The rows below come in pairs that one turn or mirror swaps. Which row does each named row swap with?
The rows were stretched afterwards, more along some directions than others.
K765: 5 11 9 -10 15 -15 -29 12 8 -21 -18 8 47 6 18 15 1 -4 46 21 17 -1 -35 19 3 -16
K793: -7 8 -10 9 -8 23 -29 10 -12 4 -25 -10 -5 -2 4 16 -7 1 -12 -21 -6 11 5 10 4 -41
K647: 5 17 26 -5 19 9 -10 -12 4 -16 -21 -4 38 22 21 -9 -11 1 1 -60 -28 -13 19 -2 18 19
K850: -36 -2 14 14 25 -18 6 12 -24 -29 -9 -1 9 -12 -5 18 -6 12 28 35 5 -16 26 34 5 4
K785: -9 -45 -18 -5 9 11 -11 19 21 -40 20 5 -8 1 -4 -12 10 18 48 28 0 16 -23 8 5 -10
K315: 7 -5 1 -12 -22 -7 8 -15 7 -3 -54 13 34 4 19 -10 -16 31 5 -13 10 -21 -1 -4 15 17
K996: 38 2 -4 -2 2 27 -11 -22 -18 -8 3 11 5 10 -1 -27 14 -3 27 11 -29 4 -31 12 -17 -53
K217: -14 21 -18 2 -2 21 -39 9 -1 -1 -22 -5 -8 8 -8 31 -7 -6 4 -3 -11 3 4 6 -1 -21
K632: -26 10 25 29 31 -21 -4 20 -25 -40 7 -10 13 -1 13 13 -10 6 31 18 -17 -19 19 35 6 -7
K564: -2 -19 -28 16 -47 -13 -4 18 11 6 -9 16 -6 8 6 10 -15 -16 -34 -8 34 3 -30 -48 21 -39
K171: -3 13 38 22 7 -7 12 33 -6 -20 -10 -10 8 17 28 5 -11 20 20 -41 -16 -10 34 -2 21 18
K866: 13 -37 -21 7 20 1 0 17 19 -30 29 -4 -24 24 14 6 4 20 -3 19 -2 23 -15 4 -7 1
K146: 13 14 24 14 4 -7 -26 25 16 9 -49 -5 45 11 15 14 7 10 23 10 5 -8 -17 18 19 -31
K276: 8 -7 -21 6 -38 -4 -11 19 14 15 -12 11 -2 8 11 12 -12 -4 -27 -19 14 -14 -11 -49 7 -14
K937: -22 12 34 5 26 -9 -19 9 -11 -16 -7 -21 15 11 -3 27 -17 17 30 21 -24 -26 42 29 2 12
K770: -1 23 24 -13 23 15 -18 2 19 33 -28 7 13 19 25 28 -11 -2 -15 -10 12 -7 -9 -7 -8 16
K173: -24 17 -12 25 -24 3 -12 11 -7 9 23 -1 -8 2 -11 -12 4 -7 -10 -8 40 24 -7 -4 -33 -16
K803: -5 7 -12 10 0 10 -25 2 -13 0 -6 -3 -25 2 -7 17 -15 -17 3 6 -21 8 5 11 -7 -34
K291: -41 16 35 18 12 -13 -16 25 -26 -41 -4 -24 32 -12 -11 10 -6 27 28 3 -16 -32 14 31 -3 -5
K811: -37 -10 13 27 -13 12 -3 29 -11 -24 30 20 -7 -14 -12 -31 10 0 4 -16 9 19 -40 -21 12 -35
K791: 12 11 -17 -24 39 -33 -13 -49 45 26 -35 11 20 36 -4 -6 -20 -8 1 17 23 1 11 24 -27 36
K862: -7 14 -19 5 -7 10 -39 -2 -11 -2 -19 -8 -10 0 -8 22 -6 -15 5 4 -4 4 -4 22 -8 -44
K634: 8 18 20 -1 6 -4 -16 15 8 -4 -30 -2 46 23 10 11 -5 11 43 26 17 -12 -3 15 3 -29
K29: 32 6 -16 -4 -1 17 -10 -2 -10 -22 2 10 18 8 -14 -10 17 4 35 6 -24 12 -31 18 -17 -46
K477: 12 -21 12 15 0 7 26 -1 1 -31 4 5 3 14 32 -12 -3 10 -6 -40 -7 -4 31 3 16 16
K794: -3 -37 -32 -23 -2 17 12 -14 13 -10 22 5 -15 14 -10 11 15 -12 5 29 9 7 -9 -8 7 29
K532: 9 -6 -15 -29 -14 -3 -7 -37 12 1 -38 10 35 8 7 13 -25 25 3 2 31 -7 4 -1 -12 20
K126: 3 10 -18 -37 43 -18 -20 -55 46 28 -43 10 28 38 -2 -23 -16 -11 -22 28 2 -3 13 11 -33 20
K468: 6 26 35 -27 22 -2 -12 1 14 15 -17 -7 30 20 35 32 -16 13 -13 -5 3 -26 15 3 -24 37
K825: -9 -32 -48 -7 -16 0 -44 1 50 -14 -7 12 -16 32 -3 8 5 -22 7 21 21 42 -17 7 11 -14
K320: 13 -6 -2 -21 -11 1 0 -27 13 -1 -51 14 33 -4 17 -17 -20 23 5 0 3 -22 -2 6 10 13
K590: -37 18 -23 20 1 -13 -18 6 1 -5 16 16 6 26 -22 -7 -5 -8 -11 -15 20 31 -7 -2 -35 -21
K46: 2 7 26 9 14 6 9 3 -11 -22 -13 -12 26 8 28 -1 -13 26 -13 -55 -30 -22 39 6 5 28
K254: -32 -34 -24 -1 -6 10 -24 36 37 -16 4 -7 -5 22 1 -10 16 12 -6 18 13 8 -1 -11 16 -17
K78: 0 6 -3 -11 -16 5 9 -25 0 -10 -46 8 34 10 0 -13 -16 47 20 12 18 -20 9 9 3 3
K20: 2 -18 -24 20 -44 4 -10 35 21 13 -24 15 -5 7 14 8 -14 -2 -38 -10 22 -7 -22 -38 17 -28
K746: -3 -34 -34 -19 9 0 -7 3 30 -20 35 9 -30 8 -2 24 6 -6 13 14 17 21 -6 0 8 19
K859: 3 0 21 9 18 2 8 3 -7 -26 3 0 12 -6 39 -18 -7 -3 -17 -52 -8 -14 24 13 13 22
K221: 7 -20 -5 -26 -10 5 4 -28 5 -3 -51 6 41 1 13 -11 -15 30 4 3 16 -23 -7 -7 13 17
K480: 28 -6 -4 10 9 6 -22 5 6 2 -4 1 -16 15 31 -13 5 -48 -23 -39 -32 17 -17 -15 22 -26
K191: -1 -14 -18 9 -31 -17 -16 30 21 5 -1 8 3 -1 11 25 -16 -14 -33 -10 22 -21 -11 -40 8 -15
K863: -22 -46 -10 -11 11 15 -19 19 25 -16 4 3 -15 17 13 -7 18 14 22 24 -5 13 -22 -19 34 -10
K454: -2 31 23 -30 33 -2 -20 -6 19 24 -15 -5 34 14 12 25 -2 11 -6 -21 15 -13 10 13 -27 17
K669: -35 20 6 19 21 -11 -7 2 -27 -42 2 -19 27 -2 -2 2 4 22 12 4 -6 -19 30 43 3 1
K597: -30 -49 -26 7 -11 13 5 24 20 -31 30 13 -15 6 -16 0 22 11 2 32 -2 9 2 -24 24 3
K32: 27 7 4 -11 -8 10 5 -37 3 -7 -40 5 24 -3 17 -21 -21 23 21 -18 0 -17 -3 11 -2 -6
K472: -5 11 21 -24 38 -2 -17 4 34 44 -42 11 26 31 20 13 -7 8 -37 7 16 4 7 1 -21 -5
K284: 50 1 -2 -9 19 16 -11 -29 -10 -10 7 19 12 13 0 -18 3 3 24 -4 -24 9 -24 28 -29 -44
K361: -24 15 -7 5 -23 7 -8 -3 6 17 -3 10 1 7 -26 -6 -14 -21 -4 -16 31 17 -35 -13 -9 7
K98: 12 -2 -8 -20 -8 4 4 -30 5 -1 -51 1 47 7 9 -16 -18 39 -12 -8 31 -19 11 13 -10 4
K886: 10 9 23 6 17 -1 1 -9 1 -26 -19 -1 22 19 23 -14 -6 -2 2 -55 -33 -2 12 4 12 28
K41: -43 0 15 14 14 -14 0 14 -25 -40 -1 -8 6 -10 1 29 -5 12 13 20 -5 -18 20 24 6 7
K930: -20 13 -12 32 -21 -2 -7 20 -1 -5 34 -6 -11 -4 -3 -1 -1 -4 -32 -20 32 19 -15 -17 -30 -8
K664: 20 8 -19 -24 41 -6 -8 -63 29 22 -46 12 15 25 -1 -21 -13 -8 -7 21 -1 -2 -3 23 -28 51
K508: -17 21 -2 3 -7 -12 -31 -3 10 12 24 2 -4 -1 -22 -1 3 -33 0 -24 28 26 -27 -12 -12 0
K232: -33 -15 -8 22 -31 12 -22 13 8 4 20 8 0 -3 -6 -7 7 -7 -15 -10 48 27 -24 -23 3 -36
K36: 33 8 -18 6 13 13 -20 -8 -10 -11 3 23 9 15 -1 -12 12 -3 28 15 -11 14 -38 28 -17 -59
K483: 5 17 34 -4 0 -1 -26 16 7 7 -35 5 44 8 18 13 2 2 35 19 -6 -15 -17 7 22 -26
K45: -27 13 23 9 35 -6 -8 9 -25 -38 -6 -8 20 -3 2 15 -8 21 31 12 -31 -27 23 52 2 9
K810: -5 -36 -27 -6 9 7 -16 21 25 -25 20 -7 -15 30 16 9 4 17 5 18 5 12 -8 -1 8 -1
K861: -1 21 11 6 -3 9 -18 12 2 -5 -28 14 44 11 3 9 -3 3 54 26 18 0 -23 20 6 -31
K871: 46 -4 -3 3 0 6 -22 -12 12 9 -25 4 -17 24 31 -16 0 -45 -2 -44 -23 21 -18 -13 17 -27
K545: -44 16 -18 29 -22 15 -24 12 10 13 -1 19 -3 1 -23 -25 13 -10 11 1 36 37 -21 0 -10 -29
K711: -32 -37 -28 -7 22 -13 -3 25 6 -34 36 4 -8 21 7 18 17 6 -7 20 0 8 4 -14 -3 -2
K392: -7 29 20 1 -4 -4 -24 15 -5 -16 -25 4 50 8 8 14 9 9 53 20 -5 -18 -16 22 13 -26
K323: -2 9 32 11 2 -5 10 1 -7 -6 -8 -4 12 10 31 -2 -12 -9 -12 -51 -24 -25 35 -15 20 36
K648: -1 20 23 11 -4 -2 -10 33 5 -9 -36 3 51 11 16 -1 15 19 27 5 14 -13 -15 6 23 -19
K609: -24 -5 -1 15 -17 19 -10 1 1 11 8 7 -15 14 -12 -35 12 4 -3 4 32 32 -4 -2 -17 -45
K73: 26 1 -7 17 12 -2 -26 -2 5 -4 -13 -1 -18 20 20 -18 1 -51 25 -8 -26 24 -18 0 23 -42
K608: 33 -3 -6 10 17 3 -15 -22 0 8 -22 15 -22 20 25 -28 6 -47 -6 -25 -13 29 -26 -7 16 -22
K204: 15 9 -9 -25 34 -24 -7 -49 28 13 -43 7 30 28 15 -7 -25 9 -25 21 13 -13 11 32 -35 54
K567: -24 -12 9 -14 -24 6 -31 5 -8 -12 15 -4 -15 -17 7 -6 13 -18 7 -15 17 20 -31 -18 -4 -26

K232 is swapped with -> K785
K361 is swapped with -> K794
K793 is swapped with -> K73
K648 is swapped with -> K78
K711 is swapped with -> K590
K597 is swapped with -> K811
K996 is swapped with -> K20
K937 is swapped with -> K859
K323 is swapped with -> K45
K204 is swapped with -> K468

The rows below come in pairs that one turn or mirror swaps. Which row does each named row swap with?
The rows were stretched afterwards, more along some directions than others.
K390: 20 -48 -12 13 9 31 -17 15 17 -18 7 -11 28 -4 10 -10 -21 -1 2 -3
K386: -7 -34 -6 -1 12 -28 -12 -23 18 -19 -18 7 -9 -6 12 -29 -14 26 -22 -61
K519: 21 -7 15 -8 9 19 -4 15 19 -15 -7 5 29 -15 -2 -36 -10 -3 3 21
K883: -10 -46 10 -8 34 -18 -14 -12 19 -32 -19 10 -7 -9 5 1 -2 17 -25 -32
K763: 3 -13 -4 10 6 -23 -1 12 15 5 -17 -23 -2 1 37 -10 -13 -3 -1 -19
K288: 18 -18 20 -7 39 -10 -6 -14 43 -14 11 -8 -3 -20 30 -9 -7 4 -21 8
K639: -7 6 5 25 13 35 19 -4 2 -6 13 30 3 16 19 21 -11 -17 -8 -4
K828: 14 2 12 -21 -2 -26 5 20 10 -10 -7 -12 20 -6 34 -32 4 -21 -6 -8
K849: 7 9 -4 -11 -14 -35 26 23 18 6 1 -13 15 41 29 -19 15 5 20 -14
K297: -10 -11 -21 -2 7 -21 26 -20 -9 -8 -5 16 -12 33 27 7 1 -11 0 -5
K214: 25 11 11 -7 2 -2 -8 -9 17 -8 7 4 8 -34 19 -10 3 -18 -29 -6
K356: -1 -20 5 -14 15 28 -13 -10 47 -20 4 1 0 9 29 -15 -20 5 9 -13
K486: -5 -12 -4 -2 -9 -7 -20 11 5 -42 -17 -7 1 7 -2 10 -14 3 -20 -55
K961: -20 -47 7 -15 -1 -20 -37 -15 -1 -40 -12 18 -10 -9 0 -22 1 30 -14 -40
K687: 8 -28 -24 -5 -11 0 14 -4 -10 7 11 -4 20 -16 13 -19 -4 -9 9 -3
K835: -10 1 11 -13 7 0 18 21 -8 -8 -12 18 9 -1 12 0 -10 -9 9 -18
K10: -29 -41 -19 -1 -18 -16 -6 1 -10 -2 8 28 -2 24 -9 -6 25 13 17 -22
K223: -14 -11 -14 16 -3 -8 3 25 -8 -17 -14 10 12 15 9 -19 16 25 17 -26
K308: 1 7 10 10 10 36 -20 8 34 -11 -20 19 19 11 -17 2 -15 38 -8 -32
K840: 14 -10 0 15 18 35 -4 -11 -7 -18 -21 13 32 -19 -17 27 -34 -13 -39 -28
K490: -18 -21 8 -5 22 7 -13 -25 17 -24 -14 18 0 -2 -12 30 -9 43 -21 -17
K868: 22 -6 5 11 10 2 -4 19 11 -6 8 19 8 23 -12 -18 2 -10 -16 -7
K954: -3 -3 -12 8 -17 5 16 14 9 -4 -4 -3 15 34 -15 15 2 2 9 -5
K272: 7 -12 8 1 26 5 -17 1 -13 -38 -33 25 18 -9 -24 9 -23 5 -40 5
K521: -14 -2 18 1 22 2 -3 9 8 -41 -19 12 -1 -8 14 23 -10 8 -11 -2
K408: 9 -47 -20 9 -16 -5 -3 -16 4 7 17 0 4 -4 -5 -29 -2 2 -6 -16
K222: 1 -27 -8 -5 10 3 -5 -12 1 -1 -8 9 15 1 -27 18 -10 21 -18 -35
K457: -5 -42 5 7 9 -21 17 -5 -12 -23 0 10 37 21 -11 24 -23 -1 -2 -14
K495: 14 -16 -8 9 4 11 -22 12 21 -8 -16 3 -8 37 -10 -1 -1 17 -4 -38
K257: -3 -2 -13 21 28 -4 5 -11 -5 -8 -18 24 -9 14 27 33 -3 5 4 -16
K984: 14 1 37 -13 33 -6 0 -5 23 -28 -1 15 11 -8 12 -3 -34 5 -37 -18
K456: -14 -25 1 -4 -1 -5 -10 -13 1 -36 -17 17 10 18 12 -9 -21 20 3 -44
K404: 11 5 -20 -16 -14 -19 16 -6 -10 6 2 -13 21 -2 8 -3 -1 -3 -12 -1
K40: 8 -3 8 -4 6 -10 6 -4 31 -19 23 -23 15 -38 21 -7 -10 -12 -18 -9
K709: 12 -15 9 -23 24 2 -3 -19 13 -14 -4 7 13 -11 5 21 -23 -2 -38 12
K116: -14 -20 -9 -6 -1 -36 -15 -17 3 3 -3 -10 6 17 5 12 7 7 5 -9
K920: -32 -42 10 -3 -3 -10 2 9 4 -41 -12 -1 22 21 9 9 1 28 -5 -45
K53: 11 9 8 3 3 17 4 10 14 -5 -1 15 5 19 -6 5 -14 14 -20 -4
K539: -6 -53 -3 5 -14 -15 -4 -17 32 -9 8 -30 -1 5 29 -16 3 19 4 -18
K570: -9 -50 4 15 5 -24 3 12 -1 -26 4 18 6 8 23 -14 -7 3 -6 -16
K270: -3 9 34 -32 10 3 -6 -6 26 -36 -14 1 36 -15 -1 -9 -19 7 -29 -30
K544: 11 -25 -16 -15 -2 -33 -16 -10 -20 -3 11 11 8 -14 -10 -26 9 -2 -26 -11
K631: -3 -22 8 -7 12 -8 -1 2 37 -42 -32 -5 14 22 33 -13 -6 15 -4 -31
K623: -16 12 -3 4 10 1 -7 -20 12 -24 -30 12 -2 3 16 11 -18 32 -8 -46
K18: -4 -25 -15 20 9 -1 -11 -20 3 -9 -23 11 13 13 -1 16 -4 4 1 -37
K62: -8 0 -8 -19 1 9 -1 -8 12 -2 -27 13 11 0 -31 -8 2 17 -10 -8
K164: -1 -18 2 -1 -15 -10 -28 -10 21 -31 -26 1 13 10 -10 -2 3 26 -16 -64
K114: 17 15 -21 18 4 42 -5 12 -2 6 -2 26 14 8 1 2 17 -18 9 15
K676: -2 -41 -15 -5 6 19 -18 -16 -6 -23 -38 18 8 14 -27 9 -13 10 -1 -14
K385: -9 -15 -4 14 -12 20 -34 -5 3 -14 -3 15 -19 16 6 0 12 16 7 -19

K521 is swapped with -> K954
K490 is swapped with -> K53
K257 is swapped with -> K849
K356 is swapped with -> K390
K631 is swapped with -> K114

